Each path below is one point turned by a fixed rotation once a step. After each direction that follows a path, write how fast that rotation turns it, in degrees a step (0 if it stays still).
Each turn is a multiple of 5 degrees from 10 to 175, or 0.
Each row of a path follows its step; steps can be skipped.
Rotation 1:
step 1: -0.83; +0.09; -1.28; -2.26; +3.61; -0.65; +2.13; +2.16; -0.28; -1.25; -0.11; +0.09; -4.90; -0.35; -2.74; -1.13; -1.90; +0.65; +3.15; -1.91; -2.34; +4.08; +5.28; +3.15; -1.57; -0.43; +0.47; +0.98; +2.34; -1.25; +0.26; +0.25; -3.52; -1.07; -0.03; -1.17; +2.74; +4.26; +1.00; -4.29; +1.57; +0.97; +3.21; -0.47; +2.62; -3.07; -1.39; +1.75; -0.09; +1.13; -0.12; -2.16; -0.87; +1.82; -0.89; +0.12; -1.04; -1.55
step 2: +0.98; -0.86; -0.33; +1.32; -4.11; -0.84; -5.09; -3.13; +0.76; -1.39; +2.50; +0.94; +0.63; +1.94; +3.47; -0.24; +0.79; -1.95; -1.32; +0.42; -2.71; -1.63; +0.68; +1.59; +2.21; +0.88; +0.89; +3.65; -0.55; +1.29; +0.50; +3.66; -4.29; +0.79; -2.27; +1.19; +0.05; +0.11; +0.62; +0.75; +0.44; +1.73; -0.50; -1.17; -0.36; +0.94; -0.14; -3.71; -0.18; -5.80; -4.74; -0.30; -1.03; +0.38; +1.21; -1.39; -2.35; -3.48
step 3: -1.71; -2.38; -0.06; +1.54; +1.74; -2.45; -0.36; +1.65; -0.65; +0.85; +0.61; -1.71; +0.70; -2.51; +3.59; -0.97; -3.71; +2.26; -0.32; +0.86; +7.98; -0.01; +1.42; +0.89; -2.33; +3.29; +3.37; -1.05; +0.52; -0.81; -0.95; -1.28; -0.19; +0.37; +0.35; +0.89; +3.42; -0.44; -1.91; -2.00; +0.81; -2.36; -1.22; +2.22; +1.63; +3.67; -0.79; -0.18; -2.45; -2.90; +2.64; +1.36; +0.72; +1.07; -2.45; +3.78; +1.15; -0.19
step 5: -1.16; -2.83; +0.00; -1.30; -0.61; -2.14; +2.13; -1.91; +2.24; -0.08; -1.94; +2.15; +1.34; +2.60; -4.87; -5.34; -1.13; +1.00; -0.10; -1.52; -0.98; -1.68; -2.40; +0.88; -0.90; -0.04; +4.92; -0.52; +0.54; -1.06; -1.26; +1.82; -0.88; -2.10; -0.98; +1.33; +1.25; -1.40; -3.59; +1.35; -3.95; -1.16; -2.72; -0.63; -1.29; -4.27; +2.76; +3.22; +1.44; +1.13; +3.28; -1.90; -1.89; -0.27; +0.87; +2.48; +0.57; -1.04
step 7: +1.13; -0.55; +0.09; -1.43; -0.72; -3.12; +3.29; -1.59; -0.72; +0.94; -1.31; -1.53; -0.38; +2.29; +2.01; +1.54; +2.92; -0.85; -2.98; +3.63; +3.40; +2.88; +0.79; -2.97; +3.09; -0.62; -0.36; +5.72; -1.75; +1.44; +1.48; +4.50; -2.32; -0.22; +0.64; +3.09; +2.91; -0.83; +0.66; +2.62; -1.18; -2.17; -0.59; +0.17; +0.37; +0.42; -1.83; -0.29; +0.33; -1.78; +0.05; -3.94; -0.53; -3.66; -2.91; -1.42; -0.28; -1.73
step 8: -1.89; -0.43; -1.02; +3.40; -0.96; +0.63; +2.14; +1.57; -3.29; -0.54; -1.35; +0.31; +1.57; -3.75; +1.52; +0.23; -4.21; +2.13; +0.20; -0.65; +1.22; -5.01; +1.87; -3.27; -0.30; -5.43; -2.38; -1.90; -1.29; -0.48; +1.07; -2.96; +0.81; -1.58; +2.36; +1.96; -0.56; +1.64; -2.63; -3.00; +1.31; +2.30; -1.93; -0.71; +2.94; +2.42; -2.20; +1.51; -0.09; -4.37; +1.16; +0.33; -0.65; -0.88; +2.68; +0.45; -0.52; -0.69
step 10: -1.14; +0.82; -0.81; +4.02; -0.24; +1.24; -1.06; -3.82; -2.60; -3.75; +2.23; +1.19; -1.94; +1.70; -3.06; -1.26; -0.67; +2.08; +3.41; +0.53; -0.04; -0.55; -3.42; +1.54; +0.44; +3.90; +1.13; +0.42; -0.68; -0.97; -0.66; +0.21; -2.01; +0.12; +2.06; +2.09; +1.06; -0.21; -3.96; -2.44; -1.70; -0.28; -1.42; -3.64; -2.94; -0.87; +5.52; -2.82; +0.48; -2.82; -3.15; +0.47; -2.26; -1.50; +2.26; -0.33; -1.52; +1.34
step 11: +2.93; -1.07; +2.59; -1.96; +2.30; -1.30; +0.61; -0.98; -0.90; +2.60; +2.09; +2.26; -1.73; -2.00; +3.19; +1.16; -2.15; +2.87; -1.49; +2.85; +1.12; -0.14; -2.75; +4.12; -2.03; +2.34; +3.72; +2.48; -0.54; -1.79; +1.47; +2.76; -0.92; +0.53; +0.90; -4.05; -1.69; -0.36; -0.76; -1.53; +3.91; -0.06; -2.95; +0.96; +0.82; +0.99; -2.79; +1.58; -0.51; +1.85; +2.22; +1.57; +3.60; +0.82; -2.92; -3.54; +0.11; +1.27
step 13: -1.17; +1.21; +1.44; +2.22; -2.04; -3.64; -0.65; +1.47; +2.36; +2.14; -1.70; -0.80; +4.21; +1.75; +1.72; -1.62; -3.11; +0.37; +0.29; -2.14; -0.33; -5.19; -0.84; +2.34; +1.61; -3.09; +2.90; +2.96; -0.93; -2.61; -1.05; +1.64; +2.19; +0.30; -1.87; -0.57; +0.80; +0.95; +0.49; -0.52; -2.60; +4.09; -1.50; -1.46; +0.33; -2.11; -5.10; +2.87; -0.20; -0.01; -1.37; +2.13; -1.22; +0.71; +3.41; +2.84; +0.02; -1.45
-0.39; -0.85; +0.44; +0.18; -0.27; -1.32; -1.25; -0.08; +0.14; +0.19; -0.48; +0.42; -0.35; -0.08; +0.46; +0.25; -0.03; +0.90; +0.69; -1.05; -0.34; +0.38; +0.17; +1.30; -0.29; +0.62; -0.06; +0.43; -0.81; +0.48; +0.20; -0.43; -0.16; +1.38; +0.10; -0.41; +0.22; -0.48; -0.49; +0.37; -0.30; +0.68; +0.74; -0.33; +0.55; -0.19; -0.35; -0.56; -0.96; +0.26; +0.28; +0.21; -0.67; +1.41; -0.38; +0.11; -0.63; +0.15  35
-0.02; -0.30; +0.19; -0.14; -0.80; +0.11; -0.73; -0.58; +0.02; +0.67; +0.18; +0.04; +0.42; -0.20; -0.36; -1.04; +0.27; +0.49; -0.12; +0.40; -0.44; -0.65; +0.57; +0.33; +0.42; -0.47; +0.86; -0.07; -0.38; +1.29; +0.65; +0.84; +0.58; +0.37; +0.27; -0.48; +0.55; +1.46; +0.59; +0.06; -0.44; +0.03; -0.32; +0.79; -0.03; +0.28; -0.38; +0.44; -0.72; +0.80; -0.78; +0.85; +0.01; -1.34; -1.04; -0.28; +0.24; +0.88  170
-0.49; +0.83; +1.03; +0.03; -0.21; +0.65; +0.75; -0.66; +0.09; -0.96; +0.86; -0.39; -0.60; +0.16; -0.26; +0.37; -0.36; +0.71; -0.35; -0.32; +0.59; +0.23; +0.83; -1.07; -1.00; +0.23; +0.90; -0.59; -0.36; +0.25; -0.68; -0.44; -0.01; +0.17; -0.29; +0.57; +0.91; +0.01; -0.16; -0.39; -0.46; +0.03; -0.14; -0.59; +1.13; -0.14; +0.43; +0.71; -0.40; +0.18; +0.03; +0.25; -1.28; -0.21; -0.10; +0.92; -0.90; +0.86  155
+0.14; +0.07; +0.06; +0.84; -0.22; -0.23; +0.41; -0.12; +0.70; +1.89; -0.07; -0.06; -0.58; -0.27; -0.41; +1.26; +0.27; +0.92; -0.80; -1.21; -0.35; +0.03; -0.06; -0.76; +0.24; -0.08; +0.02; +0.80; +0.28; -0.59; +0.21; -0.08; -0.21; -0.90; +0.64; -0.76; +0.12; +0.47; +0.51; +0.63; -1.06; -0.24; +0.60; -0.49; -0.58; -0.03; -0.28; +1.22; +0.85; +0.20; -0.06; +0.15; -0.79; +0.23; -0.24; -0.15; +0.15; -0.49  55
+0.42; +0.79; +0.14; +0.08; +0.54; +0.11; -0.14; -0.66; -0.31; +0.32; -0.61; -1.15; -0.09; +0.79; +0.64; -0.28; -0.26; +0.18; -0.80; -0.25; -0.14; +0.96; +0.44; +0.86; -0.76; -0.08; +0.30; +0.03; +0.72; +0.98; +0.72; +0.23; +0.57; -0.14; -0.10; +0.35; +0.65; -0.31; -0.95; +0.50; +0.58; -0.65; -1.02; -0.14; -1.34; -0.61; -1.51; +0.41; +0.08; +0.56; +0.55; -0.19; +0.27; +0.13; +0.19; +0.68; -0.44; -0.59  170
+0.03; -0.15; +0.90; -0.44; +0.29; +0.37; +0.18; -0.12; -0.45; -0.14; +1.26; +0.87; -1.07; +0.12; -0.51; -0.31; -0.24; +0.52; -0.21; -0.32; -0.36; +0.28; -0.70; +1.29; -0.31; -0.42; -0.55; -0.48; -0.80; -0.17; +0.05; +0.90; +0.19; -0.57; -0.41; -0.68; -0.06; -0.16; -0.56; -0.10; +0.34; -0.59; +0.29; -0.62; -0.17; -0.97; +1.26; -0.13; +0.28; +1.34; +0.24; -0.84; -0.07; -0.73; -0.72; -0.82; +0.11; -0.77  70
